In the rows, zero is written as 128.
Named turns come first, each shown by rows before and after it. Which turns, in which order, take the first row of each pair that follows to the second? Write the first one first, as in the answered first pair.
j237 (before -> after):
[ 82 145 124 121 168 144 124 149  84 106 129 110 140 132 139 137 144 116
 131 143 117 156 139 148 111 184 138 172 161 158 140 152  99 118 168 166
 150 164 107 129 101 111 111]  ->  [111 146 140 153 179 138 118 124 130  99 134 162 110 130 136  93 107 134
 100 106 100 133 121 171 138 175 178 133 177 163 171 146 111 112 146 133
 140 107 114  97 142 131 127]
[119 140 120 132 122 164  93 102  90 140 151 105 173 171 124  55  99 146
 124 141 163  69 112 120  99 107 129 127 163 178 166 116 141 131 138 170
 103 122 122  83 119 142 110]  ->  [123 143 119 134 101 156  91  96  98 150 151 120 184 175 112  52 112 146
 116 135 172  79 106 109 120  99 116 118 153 174 141 137 146 142 152 162
 101 109 124  86 114 146 116]
[120 141 123 166 112 138 132 147 133 141  94 112 113 127 128 138 122 125
 133 141  97 105 146 146 168 115 153 132 110 120 117 158 127  89 108  80
 143 104 135 130 164 152 145]  ->  [110 142 116 155 102 139 133 155 118 147  93  99 126 128 126 153 139 119
 142 152 107 117 149 138 165 113 137 143 103 116 100 168 124  96 122  88
 148 122 135 144 150 146 138]
[119 120 131 151 151 128 153 126 167 125 124  86 138 137 107 155 176 132
  98 106 132 126 159 135 163 115 140 126  99 151  83 101 123 126 104 153
 151 117 119 157  86 107 127]  ->  [121 119 133 154 167 131 154 128 167 119 125  85 128 135 115 150 159 135
 101 104 124 115 161 145 152 121 156 125 111 154 107  84 124 119  89 154
 149 120 119 150  96 105 125]
j877 (before -> after):
[124 114 122  83 152 165 142 161  93 100 120  81 127 142 140 160 129 116
 145 175 147  98 167 132  51 140  93 139 131 123 141  79 142 147 115 186
 138 209 110  92 102 122 114]  ->  [122 103 111 119 171 156 147 168  91 110 102  61 122 127 125 164 134 108
 181 123 126  95 189 155  85 149 133 146 115 134 135  49 140 111 108 175
 142 186  99 117 153 127 112]
[171 135 100 106 136 115 147 108 125 138 111 117 142 112  96 126 118 138
  99 164 111  83 107 136 120 111  99 116 110 120 129 145 130 122 141 125
 104 122 154 124 124 145 119]  ->  [167 132  92 114 137 110 151 114 116 144 102 102 150 109  90 137 131 133
 113 154 109  91 116 139 134 113 101 126  99 121 113 141 127 114 146 127
 109 124 149 142 131 144 118]
[158 149 138 100 156 137 127 114 151  92 134 152 108 119 143 107 108 117
 133 110 149  94 117 146 118 132 153 101 139 126 173 123 159  97 101  89
 114  77 159  97 212 165 145]  ->  [136 159 130  44 112 145 126 124 118  99 145 139 145 140 148 135 151 108
 120 180 187 129 108  94  89 117  72 120 130 107 128 172 154 145 141 119
 118 130 165 106 125 144 137]
j533 (before -> after):
[121 122 114 134  81 142 117 133  96  86 148 135 145 149 130 150 134 130
 141 160 117 174 121 107 118 164  98 102 111 114 111 162 100 156 164 129
 120 160 134 161 114 126 125]  ->  [143 132 133 142  88 146 114 112 134  83 160 179 129 156 133 116 109 149
 106 153 114 162 104 115 132 153 111  77 129 115 135 166 112 163 149 115
 116 128 139 125 115 134 143]
[122 149 132 121 108 132 135 139 139 146 133 139 150 138 106 118 166 143
 128 122 140 170 118 103 187 109 102 135  99 129  79 158 140 131 138 127
 136 111 121 139  94 119 149]  ->  [123 160 140 112 127 144 140 135 153 139 144 145 144 144 120 104 153 158
 115 138 137 166 114 102 178 105 108 136 117 133 102 145 144 139 121 138
 142 116 115 112  75 110 154]
[140 134 139 125 131 129 163 141 145 149 137 160 142 122 129 105 150 129
 128 118 131 112 106 110 144 118 111 127 132 148 120 138 125 155 129 115
 129 108 134 115 104 128 123]  ->  [128 132 133 118 137 132 168 152 126 149 133 134 150 121 135 123 161 124
 145 130 128 117 117 106 132 123 104 144 131 150 115 132 120 153 130 128
 135 134 128 127  93 117 115]
[113 120 118 140 149 111 141 129 116 153 124 111 139 115 105 146 135 130
 112 101 107 145 127 138 173 111 123 117 108 117  87 127 140 101 134 126
 131 110 166 119 142 138 142]  ->  [117 133 129 126 177 128 150 128 135 140 136 115 131 123 128 131 115 153
  96 125  98 140 127 136 159 109 126 125 132 122 114 110 148 112 109 142
 140 122 155  82 110 122 147]
j557 (before -> after):
[131  94 103  93 104 103 110 133 123 152  63 165 104 101 131 116 134 142
  79 134 156 167 133 120 115 122  88  97 161 132 126 151 116 108 172 129
  86 114 144 143 115 124 162]  ->  [125  95 100  84 107 108 112 137 114 149  64 154 109 102 134 125 138 141
  85 144 155 170 137 117 106 121  79 109 162 129 125 146 113 109 172 137
  90 131 142 146 102 117 156]
[136  99 121 135 139 130 128 140 110 129 119 100 135 143 108 159 133 108
 163 123 113 139 141 137 129 129 129 148 117 138  94 121 150  90 136 100
 132 143 144 139 118 104 106]  ->  [138 102 122 139 144 130 127 138 116 131 119 101 133 142 107 155 131 113
 162 114 111 140 142 139 136 130 135 150 118 138  91 116 152  87 133 100
 137 136 140 137 119 104 109]
[142 144 112 127 115 121 108 123 144 139 119 146 168 129 111 148 181  93
  87 122 117 159 135 115 148 134 144 140  70 162  83 151 113  84 151 136
 145 130 187 116 170 162 124]  ->  [139 143 116 123 111 121 108 125 136 134 121 144 170 129 112 155 184  91
  89 129 121 159 134 112 140 136 136 142  71 160  85 155 112  87 154 137
 145 139 189 120 163 163 119]
[ 91 107 159 111 119  80 138 160  91 107 104 108 131 127 112 108 145 133
 165 132 111  94 140 120 116 133 162 134 121 134 136 156 103  80 149 112
 182 158 164 148 112 122 122]  ->  [ 91 110 158 112 126  82 142 163  93 108 104 106 132 128 113 106 149 140
 170 129 108  97 145 120 123 133 164 140 123 137 132 149 105  80 144 113
 189 156 157 146 105 117 123]
Then:
Between the rows of a pair lie two turns.
[134 125 160 172 156 140 133 121  96  95 137 135 157 137 149 176 105 131
 119 140 172 104 162 151 128 102 148 157 127  94 147 118 137 105  98 155
 188  83 142 151 113 110  94]  ->  [145 123 162 178 131 132 125 110 106  98 138 166 156 138 136 162 104 127
 101 130 181 103 147 149 141  92 138 132 121  88 137 142 139 113 113 136
 178  59 154 151 125 125 101]	j237 j557
[125 120 135 150 105 111 138 118 150 141 111 160 147 136 111 117 137 139
 143  86 116 137 133 116 147 126 148 128 124 131 110 135 133 127 145 118
 117  94 134 150 172 148 136]  ->  [117 124 135 123  87 115 137 120 138 142 120 161 160 144 117 125 151 137
 131 122 134 149 125  93 129 118 110 132 125 122  96 160 132 150 159 131
 121 119 140 149 131 138 131]	j877 j877
[123 144 167 105 137 130 128 116 178 128 134 144 153 130 137  92 112 134
  99 126 120 122 119 152 159 121 131  93 174  89 167 102 155 156 124 134
 131 101 134 114 134 151 153]  ->  [123 130 156 117 107 113 122 116 164 139 121 143 161 119 117 105 131 111
 112 101 126 124 123 150 176 123 130  83 147  86 138 119 149 146 146 115
 122  88 143 150 164 166 146]	j533 j533
[124 109 138 138 150 109 134 107 149 124 119 117 134 131 154 110 109 118
 107 145 145  90 126  94  85 133 167  85 122 147 103 130 140 147 132 155
 139 135 149  92 118 137 130]  ->  [116 110 131 131 139 108 137 113 135 133 115 103 147 132 149 124 131 113
 117 151 153 105 132  85  85 129 150  93 112 146  81 141 137 154 145 162
 142 146 149 106 106 131 129]	j237 j533
[126 122 138 142 151 144 137 128 132 134 124 112 133 114 136 130 127 125
 128 122 118 127 131 132 119 146 114 131 148 126 145  98 105  83 104 139
 144 125 129 124 115 118 125]  ->  [130 128 140 137 151 148 140 124 140 133 130 121 133 120 136 124 125 130
 116 129 120 128 125 127 118 141 106 127 153 123 148 104 110  92 102 138
 144 124 130 113 104 115 130]	j877 j557
[122 198 155 115 102  96 160 142 126 138 149  94 169 159 118 169 203 144
 155 118 140 177 114  84 171 150 101 194 105  97  87 147  98 136 134 142
 147 107 111 124  69  94 140]  ->  [156 176 167 175 113  78 144 118 156 121 140 141 116 137 107 133 142 135
 147  46 107 120 104 134 182 162 181 141 114 106 143 123 104  97 105  89
 117  34 127 116 182 140 143]	j877 j557
[124 150 153 108 122  70 133 129 132 154 120 131 125 107 160 111 121 145
  79 153 123 122  58 122 118 134 153 146 137 165 108 135 127 101 121 113
 111 147 156  87 129 139 103]  ->  [121 144 142 127 128  64 135 136 129 162 108 114 129 100 149 118 131 136
 105 123 114 124  75 132 138 142 172 156 120 170  94 120 124  79 119 107
 118 135 147 110 155 141  99]	j877 j877
[108 122 114 137 126 125 143 129 128 146 135 112 144 104 101 149 140 124
 133 123 134 143 120 112 153 131 107 141  79 131  88 133 104 113 152 122
 141 130 110 144 122 130 111]  ->  [127 124 132 152 148 127 139 112 161 129 144 146 112 105 110 116  97 141
 107 109 116 116 108 134 151 132 143 117 104 141 134 114 111 105 123 109
 135  98 111 114 148 141 122]	j557 j877
[144 133 123 123  76  91 132 129 133 132 109  72 123 109 144 137 128  80
 113 105 138 139 153 108  85 143  98 129  87 125 116 117 127 131 145 130
 112 141 149 169 130 161 127]  ->  [138 142 127 108 101 107 139 133 134 123 117  57 121 114 163 139 121  93
 114 128 134 140 160 108  67 145  98 146 104 128 134 100 130 133 128 149
 120 166 139 148 100 146 127]	j533 j533
[128 130 133 121 119 115 123 126 128 134 128 132 131 148 139 122 123 132
 101 160 142 130 119 119 116 126 106 119 144 130 136 154 129 146 137 121
 133 140 129 124 120 127 120]  ->  [121 121 122 143 146 113 129 138 120 134 114 103 123 135 136 136 123 128
 137 128 120 126 143 141 126 142 140 133 135 141 142 117 122 114 121 122
 140 139 116 143 155 127 115]	j877 j237
[146 143 140 134 153 148 141 119 166 132 149 142 134 123 151 116 133 146
 111 111 125 142 132 142 174 131 148 128 149 135 133 100 140 128 100 134
 143 105 107  97 108 118 143]  ->  [131 139 124 120 106 137 133 126 133 146 143 132 163 120 134 144 171 120
 121 129 151 163 127 117 170 125 105 132 122 124  83 142 133 145 142 132
 140 122 119 134  93 120 132]	j557 j237
[ 76 180 121 132 170 173 158 141 133 138 129 135 140 115 108 137 142 153
 183 142  60 120 114 143 140 154 119  84 109  94 107  91 109 128  79 163
 145  76  95 129 130  98 120]  ->  [ 70 168 110 130 133 160 148 142 104 145 118 129 149 112  93 156 157 125
 194 140  77 123 110 132 128 157 100  78  90  84  81 121 101 129 110 151
 132  83 113 165 145 111 109]	j877 j533
[142 125 122 105 131 165 103 126  97 119 136 124 118 127 125 117 171 154
 134 150 138 142  90 103 103 144  76 131 139 116  89 150 116 143 143 135
 159 149 106 126  55 127 117]  ->  [169 129 139 131 139 161  97 103 141 114 143 170  91 126 121  80 137 169
 105 118 126 119  74 125 124 140 109  99 153 120 118 143 127 137 123 108
 149  98 114  99  90 144 134]	j237 j237
[ 94  99 141  99 103 116 114 138  76 119 121 110 106 113 110 152 116 113
 155 115 110 127 122 142 110 131 118 104 112 119 133 135 128 118 133  92
 104 131 173 132 178 139 104]  ->  [103 104 152  91 100 119 111 130  87 112 132 131 102 120 118 139 105 120
 132 130 118 123 108 141  96 125 109  92 126 116 147 148 130 133 130  90
 102 129 178 113 164 141 109]	j237 j877
[ 99  84 123 155 114 134 139 157  83 115 120  76 124 136 113 166 124  66
 133  80 114 155 156 134 114 128 134 126 106 165 105 152 114 142 144 106
  98 157 135 190 150 154 122]  ->  [122  88 134 175 109 129 135 137 115 119 124 116 112 134 102 136 108  75
 107  56 112 142 139 143 140 119 150  96 109 168 112 160 125 140 140  83
  90 110 142 172 174 168 138]	j237 j237
[128 140 118 148 140 143 139 123 117 135 135  99 143 111 123 126 122 133
 130 100 118 123 134 147 164 117 146 128 118 125 124 124 120 103 130 109
 143 123 135 140 165 133 136]  ->  [137 144 128 144 151 149 139 118 131 125 144 111 131 115 131 111 105 146
 114 111 116 113 125 150 155 116 150 120 132 127 146 121 126 107 117 110
 140 118 136 121 158 130 141]	j533 j557
[142 142 122 137 128 127 148 108 155 145 141 162 113 128 128 103 135 149
  72 124 138 132 116 117 199 112 117  91 130 140 117 149 138 156 112 104
 130  82 136 101 115 113 181]  ->  [130 136 109 131 106 119 149 117 133 155 136 144 131 129 119 126 164 133
  88 130 148 148 120 104 205 109  94 101 111 135  84 162 132 164 135 111
 133  96 140 125 103 111 173]	j877 j557
[136 127 139 116 101 131 125 118 146 134 145 157 128 137 120 114 144 143
  88 146 140 135  98 105 119 111  85 113 136 127 118 171 131 165 147 121
 121 116 141 109  89 123 137]  ->  [120 123 129 110  96 129 127 129 121 140 141 129 140 134 117 135 162 133
 112 154 140 145 111  99 108 116  76 131 123 127 102 168 123 159 157 131
 128 139 139 129  83 117 127]	j557 j533
[141 128 140 134  89 117 125 122 155 135 144 159 130 136 106  95 131 132
  94 108 138 125 113 110 160 102 108  96 129 121 112 165 133 144 130 117
 129 100 125 105 119 143 148]  ->  [118 130 137  97 109 136 133 142 124 123 147 115 135 143 136 123 137 131
 110 159 141 133 127  98 109 113  87 131 144 119 128 145 123 153 124 157
 140 166 117 102  74 118 130]	j557 j533
